In each game, the first row plays the second. By how much does the first row win? 20 means about a draw, 40 a big win and 0 a big loss. Wins can go round in a circle. Each row has two weighted sums of its numbers, A and B, taken from their middle values. A row wins by its A times the other's B, less its B times the other's A.
[-11 -10  15 -19   2  15 -23 -26   1   6]
[  0 -38  -5  -8  24   3 -13  24  -5   0] -> 19
[ 20   1 -24 -14  23  -8  10  25 -30  -6]
[ 22 -21  60   5 -22  12 -32 -55 -24 -23] -> 30
[-47 -15  36   5 -15  32   0   6  40 -18]
[ 25  -5  10  -5  13 -42 -37 -10 -31 -15] -> 18
[-23  29   6  32 -22  32 -20 -27  53   4]
[-36   0   4   9  11  47  -3  32  32  11] -> 23
[  2  26 -35 -35  41  17  30  21 -21  26]
[  5  -8  -9  10   0 -29 -20   9  -7 -26] -> 27
[  0 -12  12  15  28 -16 -50 -11   3 -23]
[ 20   7   9  -5  21 -31 -39 -10 -25   1] -> 17
[ 12  24   0 -21  15  -3  23   1   1  24]
[ -4 -28  13 -11  25  -4 -46 -13 -16  -4] -> 20
[ 26 -21  19  34 -44  54  24 -22  28 -18]
[ 10   3 -10 -25   1  15  26 -10  12 -10] -> 4
[-15   6   1  33  27  -3 -60 -28  15   0]
[-32  51 -10  49 -54  16  10 -33  19  20] -> 28
[ 45   1  -3 -27  25  10   0  -3 -28   2]
[-23 -24  -7  19  11 -30 -11  29  -8  -2] -> 24
[ 21  -9  -6  28 -12  19  61   4   1   2]
[-12 -39  12  -3  36  -6   2  11 -38  -7] -> 21
[-23  38 -31  24 -18  12   5   3  46   5]
[-34  33 -34   7   0  -5  10  14  20  35] -> 14
[-40  28 -29  17  21  14 -15  10  38  23]
[ 23 -10  16  -9   4 -54 -41 -12 -36 -19] -> 20
[ 13  -4   0   4  17  -7 -15 -13  18  -7]
[ -5  29 -28  24 -29  -6  -1 -11  15  14] -> 21
[ 31  16  -9  28 -17 -15  11 -18  -3  -4]
[ 14  -7  -4  -2 -16   0  45  53   5 -16] -> 17
[-24  33 -14  -2  29  17 -24 -11  14  30]
[ 30 -30  45  41 -38  59  17  -9  -3 -10] -> 23
[ 18 -37  70  33 -27  24   6 -15  18 -46]
[-37 -13   0  13   1 -37 -29  12 -21  12] -> 33
[-33  -7  20 -20   3 -22   0 -16  15  -3]
[ 14  24 -28  10 -26  12  30  14  18  -7] -> 32
[-25 -52  24   2  -2 -19  -6  -4 -18 -29]
[ 14 -34  38  12   2 -38  -1 -17 -24 -15] -> 28
[ 33  -6  16 -30  -5 -11  51  26  -5  -6]
[-50  28 -20 -14   5  18 -15 -22  33  18] -> 21
[ 11  -2  30 -17  -3   3  -6  16 -27   6]
[-22  40 -20  31 -17  19 -16 -14  43   9] -> 18
[ 29  43 -29 -39  14   8   4   6 -10  28]
[-22  -7  -4 -33  10  21  19  -3 -30   8] -> 16
[ -1  42 -50  -5 -44  -6  29 -27  25   5]
[-16   0   4  15  20  -1 -46  -6  29  -8] -> 27
[ 21  12 -12 -30   7   7  15  39  -6  29]
[-35 -28   3 -38  11 -17 -15   3 -20 -19] -> 16
[-17   6  -2  32   8  34   0  30  11   5]
[-42   0 -22   9   5 -23  -6  12  13  16] -> 29
[ -5 -34  13 -16  17 -15  12   6  -8  -5]
[ 17  12 -10 -26   6   6   9  41  -4  31] -> 24
[ 15 -14 -10 -10  -9  23   5 -24  11  -6]
[ -1  46  -8   7 -52 -28  41 -30  26  -3] -> 3
[ -2  -1   1 -13   3 -14   6  -9   8   0]
[  7 -36  14 -23 -13 -28  12  12 -44 -24] -> 14
[ -3 -15  26  13  26 -37 -39 -22 -30 -15]
[  3  -7   7  -6   0 -12 -43  -2 -25  -2] -> 16
[-44  26 -13 -21  22   7  -1  -3  26  24]
[-36  -3  -9 -24   4 -11 -20  -6   3  -2] -> 17
[  4 -16   4   0 -12 -19  -9 -21 -30 -22]
[  0 -10  16  16 -17 -11  17 -23  26 -34] -> 19
[ 18  50 -28   5 -38   9   0 -24  31   8]
[-12  20 -30   1  38   5 -13  20   9  32] -> 16
[-19 -20  54 -11  -6 -10 -27 -38 -11   0]
[ 25   9 -18 -19  36 -20 -11  13 -31   3] -> 25
[ 17  10  -4 -20   6   2  -2  39  -7  29]
[-16 -33  21   8  -3  23  -2  -9  29 -23] -> 18
[  8  19   2 -12  28   3  -9  -3   3  26]
[-32  36 -40  19 -10 -14   9  14  21  31] -> 15
[-22 -30   2 -14  14 -16   1  -1 -38 -39]
[-32 -31  74 -11 -18 -48 -43 -47 -53 -27] -> 33
[-17 -39   6 -23   8   6  10  -3 -33  -6]
[-24  25 -17   4  25  20 -18  -8  30  20] -> 19
[ 18   0  -6  -4  25   8   8  -1 -49  25]
[-39 -13 -16  -4  22 -10  29  33  18  -8] -> 24
[ -1 -36  55  35 -39  17  19 -10  32 -57]
[  8 -37   5 -32  18  14  -1  -5 -50   4] -> 16
[-27 -15  36  42 -22  22   7   0  24  -7]
[ 19   0   0 -14   9 -38 -52   3 -50 -10] -> 7
[-26 -54  20   1  -1 -18 -10  -2 -19 -28]
[  8 -14   2  -3  18   6 -21   1  -7   2] -> 11
[-12 -28   0   6  15 -19 -17  -9  -1 -10]
[  3 -17   3 -17  23  22 -15   0  -3  23] -> 19
[ 32   6  10  25 -38  42  -1  -9 -29  11]
[  8   9 -13  23  25 -10 -13  21   7   8] -> 12
[ 21   6 -29  27 -53  35  74  17   4   5]
[ -5   5 -21  21  -4 -13 -10  18   1   0] -> 20
[-27  41 -22 -45  31  -2 -19  -5  -2  31]
[  7   4  13 -14  12  14 -11   8  17   8] -> 22
[  3 -10  -1  -3 -12  11  -5 -27   7   3]
[  2  17  -3 -19  15   9  -6   0   2  14] -> 17
[-31  56 -53  27 -35 -25  35  -9  36  14]
[  6 -19   6 -10  25  14 -18   1  -8  12] -> 21
[  1  11 -21   8  43  -6 -22  28   3  18]
[ -7  14  -5  12  20  -8 -35 -18  -5  11] -> 22
[-39 -32  41   0  -1  29 -16   8  31 -25]
[-14   2   1 -37  16  -4   2  -3   8   2] -> 31
[ -1  -3   5   0  -8  20   4 -23  13 -16]
[ 25   8   1 -34  15   3  -9 -14 -37  16] -> 18
[-20  19 -13  27  14  -4 -47 -11  33   0]
[-22  34 -15   2  28  15 -28 -13  16  30] -> 17
[-11   6  54  -9  -4  10 -25 -22   8   1]
[-12  18 -25  47 -50  54  25  -3  56 -12] -> 12
[ 24  -3 -20  27 -26  14  79   7  13  -5]
[  0   0 -24   9  13 -20 -51  -7 -20 -12] -> 25
[ 21   9   0 -14   2 -40 -58   2 -50 -14]
[-29  -2  13  -1   4  54  26  -3   9  29] -> 29
[ 24 -11  15  -6   6  -8  -5   4  15  -5]
[28  7 -8  1  5 19 28 -4 13 10] -> 22
[-17 -12 -11 -13  10  -8 -15  12  -2 -20]
[ 26   4  -6 -18  30 -14 -11  23 -29  15] -> 18
[-17 -29 -13  -4  15   4  -2  39  10  -1]
[-19  -7 -12  46 -35  48  18  26  47 -12] -> 17
[ 17  13  30  38 -64  17   2 -47  32 -22]
[ 22  -8  15   8 -20 -21 -13 -11 -19 -16] -> 21
[ -2  -5 -37  49 -26  18  30  17  50  -7]
[-26  36  -5  44 -45  27  20  -7  43  -1] -> 23
[ -6 -32  29  15 -21  -4  -5 -30  -7 -15]
[-33 -43  24  -1  -7 -11   8 -18 -18 -25] -> 27
[ 19 -11  -7 -12  11 -31 -17   8 -29 -19]
[ -9  21  14 -12  -4  -4  -7   1  60   9] -> 10
[  8   6 -10  34  26 -14 -38  -6  -2  -6]
[-30 -20  16  14   9 -28 -32 -25 -26   2] -> 34
[-21 -27   4  -9  30 -24  -7   7   8 -11]
[ 18 -12   1 -19   6   6  39  17   3 -25] -> 26
[-21 -23  15 -12  17   5 -14   1  18 -12]
[ -1  -8  -7   4  40   0  24  22 -12  25] -> 21
[  5  31 -30  20 -13   8  -7  -2  21   4]
[  4 -21   0  11   8 -19   6  -6 -19 -12] -> 23
[ 18   0  -2 -13  14 -30 -33  10 -45  -9]
[-29  12 -21  -5  29  -9 -11   9  -3  28] -> 20
[-12 -26  49 -19  -8 -45 -12 -10 -47 -11]
[  2   6   9  10   2 -19 -29 -12 -18  -1] -> 13
[-23  -8  10  15   7 -26 -26 -20   2   6]
[ 13  -7 -17  -2 -22   4  44  50  16 -26] -> 22
[ 53 -51  52 -15 -33  42  19  -4 -10 -34]
[-18  -9  -1 -35   9  20  16  -4 -35   7] -> 27
[ 13 -22  -3  -5  10   3  13  48  16 -25]
[ 24  34 -16   7 -43  -6  46 -17  22  -9] -> 15
[ 41  27 -17 -30   7 -10 -18   3 -26  17]
[ 28 -31  11   6 -16  34  37  23   5 -12] -> 29
[ 26 -13  15  -9   8 -53 -41 -12 -34 -18]
[ 23  11 -31   7   4  15  30   9  14  -5] -> 19
[  5 -28   3 -26  22  16  -4  -7 -47   4]
[ 38   9  -1 -25  15  -2 -11  31 -28  28] -> 18
[-27  31 -17   5 -10  11 -10 -30  41  -1]
[ 17 -19  26   0  18 -37 -35 -16 -14 -15] -> 20
[-12  17 -16  11  14   0 -25   2  22  14]
[-17 -28  55 -19 -10 -46 -20 -15 -51 -12] -> 18
[  2   8 -16  31  16 -21 -30   2   2  -6]
[  0 -44  26  18 -11 -20 -10  -4 -19  -7] -> 31
[ -8 -20 -13 -33  33  -6 -26   9 -28   0]
[  0  27 -14 -36   1   0   8 -11  17   2] -> 13
[  2  12  14 -26  -2 -14  -6 -20  -2   2]
[-16  22 -13  -2  15   5 -32   0  18  19] -> 23
[ -8   1 -11  68 -53  36   9  12  55 -26]
[-37  42 -64  44 -20   0  22  22  48  16] -> 13
[ 26 -18  26   2   9 -36   9  -5  -5 -20]
[-13  19   8 -22  16  14   6  -8   1  35] -> 16
[-30 -27  74 -25 -16 -50 -44 -43 -62 -17]
[ 13  16  38 -24   6  -7 -29 -14 -15   3] -> 34
[-29  -6  -1 -44  20  -5 -12   9  -6  -6]
[ 20  -4   0  -1  27 -12 -51 -10 -14   5] -> 23
[ 47 -23   2  20 -11  34  38  -2  20 -24]
[ 29 -32  23  -2  11 -11  -7  -5 -12 -22] -> 22
[-17  31 -34  -9 -31  -5  39 -14  31 -10]
[ 28  23   4 -37  26 -30  -8  12 -25   4] -> 18
[ 29   5  30 -21  10 -20 -30 -18 -23  -6]
[-21  11  18  16  -1 -22   8 -14  -3  -4] -> 15
